Where one turn sends some rows of the set: a few examples, then the rows asked:
ros: [ -4  -5 -10 -33  20  15  -7 -33  17  -5   6  11   8  22 -50  61  -5  -5
  33  18]
fod: [-13  39 -50  19  -1   9  -3 -24  18 -45  31 -21 -26  25 -13  37  -5  53
  13  55]
veno: [  5   5  15 -19  13  29  10 -17  21  14 -10  -1  21  16 -46  65  -5  -1
  48  23]
nuli: [ -7 -18  17 -31  25  20  -8  -7  15   2  -7  -5  24   5 -38  45 -19 -15
  46  30]
gopur: [-21  24  -9  -9  17  12  -3   0 -25 -35 -26   3  22 -27  30 -20 -19  47
  24  35]
Mef: [-32  14 -59  12 -22  23   2 -15  29 -27   3 -37 -12  -6  -6  39 -42  35
 -32  34]
Maf: [ -6 -11  -3 -42  26  13 -16 -28  19  -7   0   6  14  20 -46  52 -10  -6
  33  23]
som: [  6  27   2 -20  22  30 -12  -2 -24 -12   9 -16  33   9  33 -11 -15  47
  31  60]
Fip: [ -6  -3  -4  -7   8  19  11 -21  18  -1   7   4   3  14 -55  71  -6 -11
  44  21]
ponup: [-29  -2 -27 -17  -1  27 -19   2  19 -18 -15 -45  19 -18  17   4 -56  30
 -26  45]
fug: [  1  -3  21 -28  19  25  -3 -11  27  10 -17  -7  25  12 -43  55 -13  -2
  46  29]
bes: [-28 -34 -21 -16   0  -1 -20  41   3 -29 -27 -38 -12  -6  16  13 -24  47
  10  42]
sib: [ -5  -5  12 -24  18  18  -7 -13  40  -1 -14 -12  12  15 -52  61 -14  -3
  41  31]
sobu: [ -4  44 -13  43 -14  51  29 -22 -12  -4   0 -26 -19 -10  22  47  -8  59
  15  30]
gufu: [ -3  27  18  13   8  54   5  -3 -20   3 -18 -36   9 -21  46  11 -23  53
  20  41]
feno: [ -4  11 -15  21 -17  68   6  14 -19 -15 -10   4 -35   3  25  22  -8  65
  -2   6]
zufi: [ -6 -18  -7 -12  -9  24  11  37 -40   4 -23 -14  16  -7  36  13  -9  50
  25  27]
rol: [-15 -16   2 -20  20  10 -10 -13  32 -12  -2  -9   4  10 -54  59 -17 -14
  39  30]
gezu: [-15  45 -30  18  -5  20  29 -17 -36 -28  -9  20   7 -19  20   9  -1  53
  26  20]
Gasub: [-40  19 -32  -1  15  -9 -18  -4  10 -64 -22 -11 -10 -23   6  -7 -24  47
  11  42]
Netir: [ -2   4   5 -14  11  22   6 -19  34   4  -9  -6   9  18 -56  72  -7   0
  42  25]
digev: [  2  -2  -5 -35  19  21  -2 -32   6   3   5  15  17  22 -44  58  -3  -5
  38  16]
rida: [ -6  -3   1   2  -2  66 -15  26 -16 -18 -22  -6 -22  -4  35   1 -19  62
  -1  16]
mafu: [-19  -9 -13   5  -2  51 -29  24  10 -37 -20 -17 -42  -1  20   7 -25  61
 -11  22]
Tek: [-11  32 -49  19 -32  47  35 -21 -10   5   9 -14  11  -6  10  43 -27  38
 -18  20]
bep: [-23  10   7   8  17  30 -27   1  22 -28 -23 -58 -15 -21  27  10 -37  52
   6  56]
Miva: [-17  16 -20 -16  25   4 -39  -4  22 -48   9 -37  -3  13   6  -1 -26  47
  15  72]
nane: [ -9  15 -18 -10 -12  51  14  -3 -21  13  -9 -22  41 -18  35   7 -40  33
 -11  29]
fuzev: [-32  40 -53  26  -5  -1  14 -21   0 -57  -5   5 -24 -14  -5  22  -7  52
  11  26]
Gazol: [-26  28 -25  39  -5  28  -2 -17  29 -35  -5 -49 -45 -10   3  45 -23  57
   1  43]
gos: [-16   5 -28  24 -15  54  -8  13   6 -35 -10  -8 -54   5   9  28 -13  66
 -10  12]
pavur: [ -7   1 -39  20 -31  23  39  17 -34  -1  -3  -4 -14   5  13  50   7  56
  20  15]
voli: [  2  -5  12 -19  13  29  12 -15   1  12   1   8  23   9 -39  58  -8 -12
  50  20]
lidoz: [ 10  51 -28  14  -4  36  23 -23 -28  -9  31   1   9  22  14  28   6  54
  30  43]
dozis: [-29 -15 -53  16 -23  -3   7  21   9 -35  -7 -27 -42   5  -8  51  -7  53
   5  29]
Zub: [  0  -9   2 -43  26  19 -11 -27   8   2   0  11  22  19 -39  50  -8  -5
  37  21]

voli -> nuli
veno -> fug
fuzev -> gezu
Where do these go?
ros -> digev
rida -> mafu
Tek -> nane
Miva -> fod
bes -> dozis
gufu -> bep

Where one turn sends some rows of the set: a few examples, then the rows asked:
Samu: [ 36  17 -43   3   9  18 -26 -11  -8 -13  -9 -22  20]
zuk: [-16  26  -5   1 -22   2 -13  13  27 -26  18  15 -15]
vubor: [  3 -11  15  37  23 -10  52   7  -5 -35  14   4 -33]
Duk: [ 47   5   4  30  42 -10  24 -16 -29 -10  29 -16  21]
mig: [-11  23  16  40   9 -19  17   1   9 -31  22  13 -42]
pibin: [ 15   5  23  18  21   0  71  32   5   1  -1  18 -15]
vigim: [ 15   5  -5 -30  15  35  24  55  22 -14  12  18 -21]
Nubog: [ 23  37  -9   6   2   4 -36  -5   8  -4  36  -4  22]
Kep: [  0  43  -1   8  17   4  75  28   2 -18  11  20 -36]
lal: [ 55  30   3   8  42 -24  47  -1 -28  -7   4  21  15]
fidem: [ 31  34  13  47  33 -17  -6 -19  -7 -13  40  -5  -5]
zab: [ 32   9 -30 -22   5  16 -17   2  -9 -18  23  -6  36]
Lut: [-14 -11 -17 -19 -14  17  14  26  15 -42   8  11 -17]
Dig: [ -3   2 -39  -1 -12  24  -3  14  12 -35 -20  -9 -26]
tarog: [ 43   9 -18  49  37 -11 -24  -9 -15  -3 -10  -3 -12]
bazut: [  3  -8  -7  49  19   6  29   4   0 -32 -16 -16 -47]
sigi: [  4  45 -23 -30  -1  33  34  39  15  -7  15  14  -4]
fute: [ 36  48 -40 -28  38  37  25  13 -26  -6  21  19   1]
bil: [ 57  28 -27 -38  37  14  -3  22 -13 -22  20  20  11]
zenu: [ 31   7 -31  16  14  16 -45   7   2  -1 -12  -4  -3]
mak: [ 12  -2  -7  52  20 -15   2   4  -3 -13 -24   8 -41]
seras: [  6  32  -4  11  28  24  77  23 -15   6   4  22 -25]
kiv: [  0  -4 -23  23  -5  11 -20  22  18 -12 -28   8 -31]
Zem: [ 46  60 -24 -19  34  25  19  13 -11  -1  35   0  21]
Lorob: [ 39  49 -17   9  45   9  58  -3 -38   5  13  19   1]
dimi: [  5  32 -27 -22  18  51  44  36   0  -2  13  19 -23]
guv: [ 40  56  -2  17  52  -4  59   3 -22 -10  29   5 -10]
remes: [ 42   9 -13  52  38  -3  11 -18 -22  -9  -5 -33  -1]

Nubog -> fidem
pibin -> vigim
mak -> kiv
Where do these go?
Duk -> vubor
bazut -> Dig
Zem -> guv
dimi -> fute

Where one turn sends some rows of the set: a few examples, then the rows asked:
rokib: [ 33  21  23 -11 -47 -23  56 -26 -53  33 -11 -20  -7  18 -55  30  29  46
  54  11 -17 -35]
zoma: [ 27   5 -16 -47 -17   2  16  12  -3  47   4 -30  11  36 -26  12  27   1
  25  27  18 -40]
Suf: [ 49  40 -39  22  13   0  10 -20 -61  41 -22  10 -37  25 -38  40  -3  44
  39  21 -26 -22]
fipof: [ -1   7   5  -3  11  -4  53 -14 -48  29 -29   5 -25  -1 -55  34  40  27
  29  -6 -43  -8]
luf: [ 32  30 -20   7   2   4  12  -7 -42 -29 -22  -4  29   7  -9 -17  15  27
  30   6  46 -42]
fafel: [ -7  -6   2 -17 -14  -4  12   9  -5  36 -33 -33  -7  18 -18  -6  22  -6
 -15  -1   1 -31]
Lave: [  8  23  21  12 -36 -41  29 -52 -43  31 -16 -35 -28  20 -57  24   9  34
  27  22 -18 -23]
lov: [ 38   3  -3 -21 -44  15   5 -31  19  29 -19 -23   1  21   9  30  41   4
  34  12  35 -31]
raset: [ -7  25 -26  17 -21  -5  -2 -66 -72  54  -4  15 -10  33 -30  20 -19   2
  23  34 -16 -40]
nit: [  4  14 -38  19   7  16   7 -91 -13  39 -23  21 -28   6 -33  44   8  16
  33  20 -28 -23]
kila: [ 18  39 -25  24 -19  11   3 -33 -17  13 -13  56 -24  -6  10   8  34  45
  15 -14 -16  -7]
puviz: [ 58   9 -17 -16   6  20 -31 -70 -28  24   4  28 -23  17 -14  19  -7  40
  46  20  14 -49]
Sefe: [ 55  26 -43 -11 -20  18  28 -51 -16  20  18  48  16  -4 -26  19  56  52
  30  31 -10 -32]
gabul: [ 48   4  -2  23  14 -22   6 -58 -53   0 -16  -7 -29  -4 -63  21  31  43
   5  14  -5 -17]
lubog: [ 40  26   9 -45   1 -18  19 -24 -17  34   8   5  16 -15 -53   3   6  31
  25  66 -25 -21]
Nizos: [ 15  31 -28 -15  -6  26  41  21 -37  28 -19   2   2  -1   0  -1 -35   2
  23  28  22 -41]
Vovik: [ 41  -7 -10   7 -10   6   8   2 -50  28 -37 -20  24   2 -33   7  30 -11
 -25  23  12 -41]
kopun: [ 29  40 -32  51 -15  18  -3 -37 -18  20 -48  -9  12 -13 -22  16  25  -3
   6 -29  11 -32]
Pabu: [ 23  20   6  23 -37 -27   2 -51 -71  40 -23 -14 -29  28 -30  30  -9  21
  15  45  -8 -28]
mita: [ -3  11 -12  12 -29  10 -19 -78 -59  40   1  35 -11  19 -11  -2 -13  13
  19  -9   1 -52]
Bituv: [ 19  23 -30  21 -17   1  25 -56  -2 -35  -4 -40   7   8  -9   5  53  14
  19  12  -1 -35]
bife: [ 17  40 -42  21  11   3  10   2 -43  39 -27 -19  26   4 -57  -3  12  -8
  -2 -13  -9 -43]
Sema: [  2  41  25 -10   7 -28  -5 -10 -21  24 -25  14 -23 -15 -15  -7 -14  25
   8  20 -29   2]
fad: [ 28  47 -19 -31 -13  -7  18 -26  25  26  11  18 -24   6 -29 -10  13  73
  36  -1 -28 -35]
sil: [ 22   9 -10  -7 -38  32  11 -53 -71  40   3  48  11  17  -7   6  11  25
  46 -19   4 -66]
Mif: [  5  14   5 -23 -36  17  38 -52 -40  33   6  28   9   8 -36   1  28  36
  55 -42  -5 -61]
muz: [ -4  51 -41  15  -7  16  48   3 -28  -7 -30  -7  26  23  -5  11  37  14
  52   1 -14 -33]
Zefus: [ 61  44 -38   1 -24  11  25  -2 -22  -5   9 -42 -14  28   8   8  15  22
  28  27  -5 -44]
surul: [ 35   9  34 -13 -52  -8  40 -39 -40  15  -9   1  -9   3 -33  11  40  53
  49 -29   1 -48]
Geko: [ 45  12  23 -21 -40   2  29 -30   8  25 -33  23 -15 -21   0  25  24  50
  19  40 -27 -20]
Poze: [ 28  20  -1  10  -1  -2   3 -34 -61  19 -20  45  15 -26 -12  24  26   5
   4  53 -10   6]
Tosu: [ 55   2  25 -36  14   0  16   7 -60  14  -3  11 -18  10 -36   5  25  48
  42  -8  -2 -34]
Zipu: [ 37   9 -13  -9 -17  15  19 -42  -8   3   6 -31 -13 -17 -10  -4 -18   4
  -8  39  35 -46]
Nup: [  8 -29  26 -43   7  14  13 -64 -13  11  -6  22  -8 -10 -30  10  37  25
  37  -7  -3 -33]
Nakek: [ 10  54 -38  -1  23 -14  -5 -33 -43  22  27  41   7   0 -42 -12  15  28
  19  10  -8  -8]
vil: [  3  30 -36  -3 -24  25  58 -30   5  27   1 -36 -17  -1  -1  23   5  -8
  10  30 -26 -35]
bof: [ 17  50 -38  -4 -23  11   8 -30  31  43  -7 -23   4  25 -16  21  22   6
  53 -26  18 -31]
Fupom: [-29  11 -19   0   1  17  44 -31 -14  -2 -32   5  26 -21 -21  -2   2  -7
  12  10  27 -32]
tefo: [ 62  49 -53  18 -18  23   1 -35 -18  31 -12 -10  35   8 -29  32  30   0
  46   0  28 -42]
Fif: [ 11  11  -9 -43   4  37  14 -23 -22  50 -15  41 -18  21  -3  28   1  25
  68  -3 -28 -39]

Lave -> Mif
kopun -> fafel
Where do these go?
Tosu -> puviz
Sema -> fad
Zipu -> Bituv

